(in the rows, 128 means zero)
Each path below is one point turned by a fixed rotation once a step. After each direction that follows a path, write how fast that rotation turns it, in degrees a step (0 if it stays still).
Each turn is a multiple of 5 degrees from 10 to 175, or 0.
Each row of a path follows its step; steps can be skipped.
Path 1:
step 0: [118 115 133 127 139 124 132 136 121 133 136 127 124 135 128 134 123 140
 131 125 128 137 123 132 127 127 125 125 124 135 124 131 128 113 128 128
 130 131 137 125 125 124 129 134 132 127 132 131 124 125 128 125 122 135
 129 129 125 127 120 123 129 120 120 133 124 126 134 120]
step 9: [116 128 124 126 128 113 124 128 121 122 136 125 128 123 126 137 128 133
 131 132 121 131 122 132 126 121 123 119 126 128 124 132 129 122 126 119
 129 128 141 124 119 127 129 129 137 128 136 131 120 122 130 127 130 124
 124 133 127 119 124 132 129 123 122 123 118 130 131 121]
step 11: [131 126 130 122 127 128 131 135 131 129 119 128 125 123 127 134 125 131
 138 120 133 131 124 133 132 127 122 127 124 122 135 131 125 125 128 123
 128 136 125 125 124 127 125 134 126 124 135 130 134 139 112 116 130 119
 125 120 128 118 123 119 129 121 129 131 128 130 122 120]
step 15: [115 130 124 125 132 130 119 117 121 121 123 133 134 134 139 132 137 134
 131 129 123 125 131 127 128 128 129 124 125 125 126 133 123 136 135 120
 129 136 135 133 130 134 127 127 131 130 133 132 132 131 127 117 118 122
 129 122 124 125 134 126 133 116 124 124 123 127 130 131]
step 17: [128 129 139 135 137 131 132 133 119 136 137 137 132 127 129 134 128 131
 132 125 135 134 119 129 124 127 125 131 120 124 134 131 127 125 130 128
 130 132 142 121 130 126 127 129 123 133 131 125 134 126 133 109 134 123
 130 130 132 126 120 127 131 132 127 132 126 122 120 126]
step 18: [126 121 134 125 133 117 129 128 129 124 133 131 132 136 128 134 123 137
 131 126 130 126 122 130 126 124 135 118 128 129 120 134 137 127 132 122
 121 127 135 125 114 122 128 133 126 119 128 129 134 124 131 121 122 119
 122 134 127 120 117 122 130 120 127 128 121 128 127 121]
step 20: [127 127 128 119 127 127 131 132 123 133 127 125 125 125 132 124 130 128
 120 126 124 129 118 125 129 125 117 126 123 128 140 137 117 132 127 119
 128 125 129 121 120 127 124 130 132 131 139 131 135 135 120 116 125 129
 126 115 125 122 129 122 125 122 119 130 133 121 133 125]
step 23: [123 127 126 130 132 128 119 130 122 124 128 126 127 129 121 135 122 137
 126 120 135 136 119 138 126 131 127 124 128 130 133 126 130 132 121 121
 133 145 124 127 126 126 125 131 125 123 131 127 130 141 128 121 127 132
 124 129 134 115 119 121 134 130 122 124 126 123 128 121]
Speeds:
[127 127 130 127 128 129 128 128 129 127 129 127 128 126 129 129 130 127
 127 128 126 127 128 126 126 127 126 127 128 126 127 128 129 128 129 127
 127 127 125 128 126 128 126 130 127 129 129 130 129 126 130 131 128 129
 129 127 128 127 131 127 129 129 126 127 128 125 130 128] : 60
[128 127 130 129 129 131 129 127 128 127 127 127 127 128 128 127 129 128
 128 129 130 130 126 129 130 127 127 129 131 129 129 128 130 126 128 126
 130 130 129 130 126 126 129 126 127 130 129 129 126 126 128 128 128 128
 128 129 131 131 129 129 131 128 128 127 129 128 129 127] : 155
Path 2:
step 0: [127 126 131 127 125 125 132 129 126 123 133 124 133 133 120 128 133 125
 117 126 133 133 128 111 121 125 128 124 124 127 126 133 117 134 134 125
 129 131 125 127 127 130 133 132 118 133 128 129 132 131 131 124 137 131
 127 125 132 118 135 125 128 126 126 118 126 117 128 133]
step 3: [133 129 126 135 137 130 126 131 121 131 124 128 126 132 127 117 129 127
 125 137 130 129 115 132 126 131 134 121 124 121 132 128 133 130 121 136
 135 133 125 121 123 125 139 126 125 129 121 128 131 134 131 134 134 119
 134 127 130 130 127 120 129 133 125 119 137 126 124 129]
step 9: [133 127 133 123 135 135 130 136 128 134 130 123 120 119 126 125 134 126
 127 124 127 123 120 126 126 138 131 115 134 129 131 129 136 128 134 134
 124 134 127 133 128 116 132 124 130 129 126 128 120 133 129 124 131 121
 128 126 119 122 133 123 123 135 127 127 130 134 120 129]
step 10: [129 125 126 123 122 136 119 133 129 137 122 121 136 137 124 128 128 117
 132 129 132 122 129 125 130 130 131 120 125 129 129 127 128 128 129 124
 123 123 129 130 124 124 128 132 125 128 126 134 115 118 141 125 131 131
 139 131 127 126 128 130 119 128 131 128 136 121 127 133]
step 16: [135 124 129 130 124 126 123 133 128 128 124 124 130 125 123 129 121 124
 131 130 133 125 126 122 129 129 125 127 122 136 127 121 123 133 128 124
 121 122 127 119 122 121 133 133 125 112 122 126 134 131 133 128 142 126
 133 129 118 122 133 128 126 130 126 131 130 125 139 132]
step 18: [130 127 128 128 129 130 126 121 131 133 125 125 137 133 124 135 123 122
 126 131 127 129 120 123 128 125 139 121 120 126 116 128 124 126 130 125
 138 126 136 125 125 134 130 131 128 129 119 128 124 133 141 127 132 134
 129 127 125 122 139 136 126 132 126 128 123 124 127 137]
step 19: [128 124 133 133 138 127 128 130 114 134 130 131 135 122 130 124 132 118
 131 131 123 131 131 128 126 126 123 121 123 124 123 123 125 124 134 134
 133 128 139 122 130 125 129 127 130 124 129 130 132 128 134 131 122 123
 130 116 128 124 122 119 123 126 119 129 122 135 131 137]
step 23: [136 131 135 124 133 120 127 133 127 129 128 123 127 127 126 127 126 124
 131 122 123 129 124 124 128 128 134 129 131 124 132 130 116 134 140 130
 127 129 137 125 138 129 136 131 119 134 131 119 124 138 133 129 127 137
 128 134 138 121 130 128 124 125 134 125 135 124 128 133]
Speeds:
[127 128 130 130 127 127 131 128 129 128 127 130 129 127 129 128 130 130
 128 129 129 130 128 130 131 130 128 125 128 129 128 129 128 127 128 129
 128 128 125 127 128 127 126 126 126 127 127 128 127 129 129 128 127 127
 129 128 128 129 129 127 126 128 128 129 131 128 129 129] : 60
[127 130 126 130 127 128 129 128 131 131 128 127 129 129 126 128 129 128
 129 129 129 129 128 129 127 128 126 127 127 129 129 127 128 128 127 124
 128 127 128 128 128 129 128 131 129 126 128 127 127 128 130 128 130 128
 125 130 127 130 130 128 129 128 126 129 129 126 126 128] : 175
[130 128 128 129 132 129 126 129 130 129 126 129 126 128 129 127 129 127
 126 128 128 128 126 128 128 126 129 127 128 125 127 126 129 127 131 128
 129 127 127 129 126 129 127 128 126 128 129 128 128 125 128 128 128 125
 128 129 128 129 128 126 127 129 128 129 127 130 128 125] : 65
Path 3:
step 0: [120 119 134 127 134 126 114 129 117 122 127 132 132 128 133 137 136 132
 122 138 121 135 126 127 134 130 136 125 128 134 131 133 128 134 126 127
 135 132 124 128 129 126 126 124 129 120 125 130 125 121 123 121 128 125
 133 123 123 124 133 133 128 121 131 124 133 130 124 124]
step 3: [125 128 128 133 134 124 124 129 125 129 122 136 126 131 125 135 134 119
 129 120 121 127 127 124 134 125 122 120 138 130 123 145 133 123 126 122
 136 127 124 134 131 132 132 124 133 120 119 130 131 127 123 127 126 132
 133 125 123 132 131 137 130 126 127 125 136 132 132 130]
step 9: [124 130 130 128 136 119 121 137 125 119 122 129 130 126 132 130 132 132
 128 124 124 126 127 136 122 127 131 125 133 124 116 129 126 133 121 130
 135 124 122 131 127 126 133 121 116 138 127 128 131 125 120 128 127 129
 128 123 131 120 129 133 123 115 127 125 135 127 124 122]
step 11: [123 127 133 127 137 131 118 129 120 120 122 135 138 129 129 136 124 131
 117 128 124 126 124 131 135 125 123 122 130 130 128 145 128 133 130 127
 132 130 129 138 126 127 126 117 132 118 127 126 133 130 128 123 126 129
 134 129 121 122 128 130 130 126 128 125 126 130 130 125]
step 19: [129 128 130 128 135 128 115 128 128 125 126 132 132 133 120 140 124 129
 121 126 126 130 121 129 129 139 129 120 126 123 133 138 144 132 131 123
 119 125 134 134 129 127 125 120 125 128 128 130 137 125 125 130 128 124
 134 124 126 122 129 132 130 125 131 133 127 128 135 131]
step 21: [130 124 125 136 137 123 120 131 134 125 126 129 121 131 131 132 136 129
 125 129 122 128 125 126 127 130 124 131 137 119 127 133 135 124 119 123
 138 120 126 121 128 131 119 134 129 126 122 126 130 124 127 126 121 128
 139 123 127 128 136 138 129 121 134 124 135 127 132 129]
step 22: [125 133 134 134 134 130 116 129 126 123 130 127 134 128 132 125 133 130
 118 128 123 130 115 131 124 128 126 124 125 135 127 140 128 131 129 125
 138 123 130 131 123 133 130 117 123 126 128 134 126 127 128 127 125 130
 127 125 113 119 128 129 121 127 130 124 130 134 134 125]
step 23: [117 128 133 131 136 133 115 125 128 121 127 128 124 136 128 136 123 129
 118 126 126 128 127 131 128 133 132 124 125 126 124 133 133 117 127 132
 122 128 132 132 134 124 124 125 122 136 129 122 136 122 123 130 132 131
 135 118 124 127 127 138 122 121 126 132 130 122 124 132]
Speeds:
[126 127 128 128 126 129 127 128 126 129 128 128 130 129 128 129 129 128
 129 129 128 127 128 127 131 128 127 128 125 131 127 129 130 128 128 128
 126 126 128 131 125 128 125 128 127 125 127 128 128 130 128 128 127 130
 128 126 127 129 127 128 126 128 126 128 128 129 128 130] : 95
[129 127 127 127 127 130 129 130 130 129 126 130 128 129 129 129 127 130
 131 128 127 127 129 130 128 127 129 129 128 129 130 128 129 126 130 131
 127 129 129 130 130 128 126 128 127 128 130 130 130 129 129 128 128 128
 129 128 127 125 127 127 130 127 129 129 129 127 129 127] : 80
[129 128 128 128 127 128 125 128 128 127 128 130 129 128 129 129 128 128
 128 125 128 127 128 128 126 128 127 126 130 132 129 128 126 128 128 128
 127 130 130 129 128 126 130 129 130 129 129 130 126 127 126 127 127 129
 127 127 129 131 128 129 127 126 125 128 128 128 128 128] : 130
[128 128 128 130 128 129 129 127 128 128 129 127 128 130 130 127 127 128
 129 125 132 131 129 125 127 126 129 129 125 130 128 129 128 128 129 129
 128 130 128 129 128 129 128 128 128 129 126 128 129 126 129 128 128 128
 129 129 130 126 129 130 126 126 129 126 127 129 129 129] : 40
Path 4:
step 3: [125 136 127 136 126 134 131 140 132 126 126 132 120 139 130 128 116 136
 125 132 127 122 123 116 129 124 124 129 131 121 127 133 130 131 134 126
 122 119 124 137 120 128 121 128 120 132 127 130 134 133 127 124 129 126
 128 125 133 123 133 138 135 120 135 136 130 131 136 135]
step 4: [121 114 125 120 127 139 135 123 130 134 125 128 123 125 123 127 122 133
 131 126 124 127 122 127 123 124 129 127 130 119 132 135 134 131 127 121
 129 134 128 132 136 133 128 141 139 126 131 119 125 127 129 131 115 120
 120 127 131 131 131 133 131 141 131 137 126 128 127 130]
step 12: [130 126 143 135 128 137 128 133 129 135 124 124 128 136 129 124 124 134
 120 129 133 134 130 124 120 127 120 131 124 125 132 135 132 129 129 127
 126 120 125 129 133 134 144 135 120 122 134 128 121 135 131 124 120 133
 128 128 129 129 133 136 124 138 131 133 124 131 139 133]
step 13: [126 123 130 126 121 127 120 127 137 139 123 131 137 128 118 131 127 122
 131 120 115 120 122 135 122 129 125 132 134 127 123 121 123 121 120 131
 121 129 124 135 128 127 128 135 139 132 126 121 130 127 134 125 122 127
 130 121 131 131 130 125 122 130 121 137 129 138 130 138]
step 18: [121 129 126 125 118 119 131 126 135 124 135 131 130 127 118 117 128 132
 119 118 117 133 133 129 121 128 122 121 127 125 130 132 135 131 125 137
 126 134 126 135 139 128 126 128 132 122 129 116 131 125 133 122 127 124
 123 126 131 118 120 127 126 130 122 138 124 131 127 132]
step 21: [117 124 124 130 125 128 118 132 140 138 130 137 128 129 131 125 121 131
 116 132 131 130 129 129 121 131 129 128 132 139 122 136 133 125 121 128
 123 124 129 136 128 126 132 131 129 128 127 125 117 120 125 124 123 133
 133 130 126 128 118 124 130 128 136 136 120 132 137 138]
step 22: [134 126 129 133 133 126 123 132 133 124 125 131 125 126 130 117 116 130
 128 123 120 128 119 128 123 125 131 129 134 121 120 132 117 129 133 131
 122 135 126 130 133 130 116 135 132 141 131 125 134 127 125 127 123 130
 122 122 129 118 141 122 133 126 129 128 134 126 134 137]
step 23: [127 123 135 130 119 130 126 127 135 128 125 121 129 127 125 125 132 136
 128 129 128 135 134 136 117 127 127 124 123 120 136 133 127 131 138 126
 134 130 126 135 137 134 133 124 125 124 131 128 129 125 126 126 133 127
 121 123 136 127 125 134 129 147 128 137 136 113 128 131]
Speeds:
[129 129 129 129 129 127 127 128 129 128 128 130 127 128 128 130 131 127
 128 128 128 127 132 129 127 128 131 125 128 130 126 129 127 128 130 128
 128 129 126 127 128 127 127 129 129 129 128 128 127 129 127 129 129 128
 128 128 128 128 130 128 125 130 130 129 129 126 127 129] : 45
[129 130 125 130 126 127 127 127 128 128 129 129 128 131 127 128 128 127
 128 129 132 126 129 128 130 127 128 129 127 129 127 126 128 128 128 127
 127 128 129 132 129 128 127 129 129 132 129 127 129 128 130 128 127 129
 129 127 128 127 128 128 130 127 128 127 129 128 129 127] : 135
[128 127 129 128 129 126 127 128 128 128 127 130 130 129 128 128 130 128
 127 124 128 127 129 129 128 126 125 130 126 126 127 129 127 130 129 128
 129 126 128 128 128 127 129 126 127 128 128 128 128 128 129 127 128 128
 128 128 133 127 128 129 127 127 128 128 128 130 125 127] : 65
